[[130 118 144 142 155 130 110 117 134]
 [128 128 148 148 148 129 124 127 120]
 [127 135 112 113 103 123 135 136 122]
 [123 138 114 119  98 123 142 141 125]
 [132 117 142 133 152 132 106 113 135]
 [126 140 116 118 101 124 143 142 122]
 [124 141 124 137 106 122 154 150 115]
 [130 121 108 104 124 130 104 112 146]
 [128 134 105 107 106 127 125 128 129]]
|
[[128 128 148 148 148 129 124 127 120]
 [130 118 144 142 155 130 110 117 134]
 [132 117 142 133 152 132 106 113 135]
 [124 141 124 137 106 122 154 150 115]
 [126 140 116 118 101 124 143 142 122]
 [123 138 114 119  98 123 142 141 125]
 [127 135 112 113 103 123 135 136 122]
 [130 121 108 104 124 130 104 112 146]
 [128 134 105 107 106 127 125 128 129]]

[[121 138 134 118 123 133]
 [111 135 124 114 104 118]
 [134 132 140 137 142 155]]
|
[[134 132 140 137 142 155]
 [121 138 134 118 123 133]
 [111 135 124 114 104 118]]

[[130 140 142 146 136 112 133 124 118 100]
 [125 129 129 130 131 131 128 123 127 135]
 [127 126 132 128 127 132 129 128 125 133]
 [124 125 126 127 128 133 127 132 129 129]]
|
[[130 140 142 146 136 112 133 124 118 100]
 [127 126 132 128 127 132 129 128 125 133]
 [125 129 129 130 131 131 128 123 127 135]
 [124 125 126 127 128 133 127 132 129 129]]

[[127 140 120 118 125 125 142 135 140]
 [114 119 135 125 127 108 122 126 130]
 [157 125 144 114 118 143 128 120 130]
 [136 121 114 130 144 125 119 145 121]
 [146 117 132 134 138 130 122 123 124]]
|
[[157 125 144 114 118 143 128 120 130]
 [114 119 135 125 127 108 122 126 130]
 [146 117 132 134 138 130 122 123 124]
 [127 140 120 118 125 125 142 135 140]
 [136 121 114 130 144 125 119 145 121]]

[[116 118 124 133 139 140 134 125 119 116 120 127 135 138 138 132]
 [149 138 122 109 104 109 122 137 149 152 145 130 115 106 105 115]
 [146 146 128 110 110 128 146 146 127 110 111 129 146 145 128 110]]
|
[[146 146 128 110 110 128 146 146 127 110 111 129 146 145 128 110]
 [116 118 124 133 139 140 134 125 119 116 120 127 135 138 138 132]
 [149 138 122 109 104 109 122 137 149 152 145 130 115 106 105 115]]

[[133 133 143 119 113 129 126 102 130 136 109 118 106]
 [110 112 113 104 117 114 115 118 111 135 119 120 126]
 [122 117 103 122 133 120 129 113 142 129 137 130 134]
 [116 133 124 104 135 133 127 123 115 122 132 130 140]]
|
[[133 133 143 119 113 129 126 102 130 136 109 118 106]
 [116 133 124 104 135 133 127 123 115 122 132 130 140]
 [110 112 113 104 117 114 115 118 111 135 119 120 126]
 [122 117 103 122 133 120 129 113 142 129 137 130 134]]

[[124 148 125 125 123 126 117 132 103]
 [142 132 135 133 123 112 122 128 123]
 [143 122 139 146 124 115 119 129 126]
 [121 122 121 122 143 139 146 125 143]
 [122 136 118 119 126 134 128 123 123]
 [125 122 124 126 139 134 140 127 138]
 [124 121 150 133 133 125 126 148 136]]
|
[[124 121 150 133 133 125 126 148 136]
 [143 122 139 146 124 115 119 129 126]
 [142 132 135 133 123 112 122 128 123]
 [124 148 125 125 123 126 117 132 103]
 [125 122 124 126 139 134 140 127 138]
 [121 122 121 122 143 139 146 125 143]
 [122 136 118 119 126 134 128 123 123]]

[[132 128 117 120 132 129 126 129]
 [125 130 144 138 128 132 146 135]
 [126 130 143 120 129 117 129 133]
 [132 129 116 139 130 145 142 131]
 [127 130 138 140 128 136 147 135]
 [124 132 156 135 129 126 152 142]]
|
[[124 132 156 135 129 126 152 142]
 [125 130 144 138 128 132 146 135]
 [126 130 143 120 129 117 129 133]
 [127 130 138 140 128 136 147 135]
 [132 128 117 120 132 129 126 129]
 [132 129 116 139 130 145 142 131]]

[[120 121 130 136 116 122 114 126 118]
 [130 130 122 120 127 137 127 131 136]
 [128 129 127 125 130 129 138 131 131]
 [130 130 123 124 128 136 122 129 138]
 [140 142 141 103 119 115 112 134 114]
 [148 147 129 121 116 121 117 146 113]]
|
[[140 142 141 103 119 115 112 134 114]
 [120 121 130 136 116 122 114 126 118]
 [148 147 129 121 116 121 117 146 113]
 [128 129 127 125 130 129 138 131 131]
 [130 130 123 124 128 136 122 129 138]
 [130 130 122 120 127 137 127 131 136]]
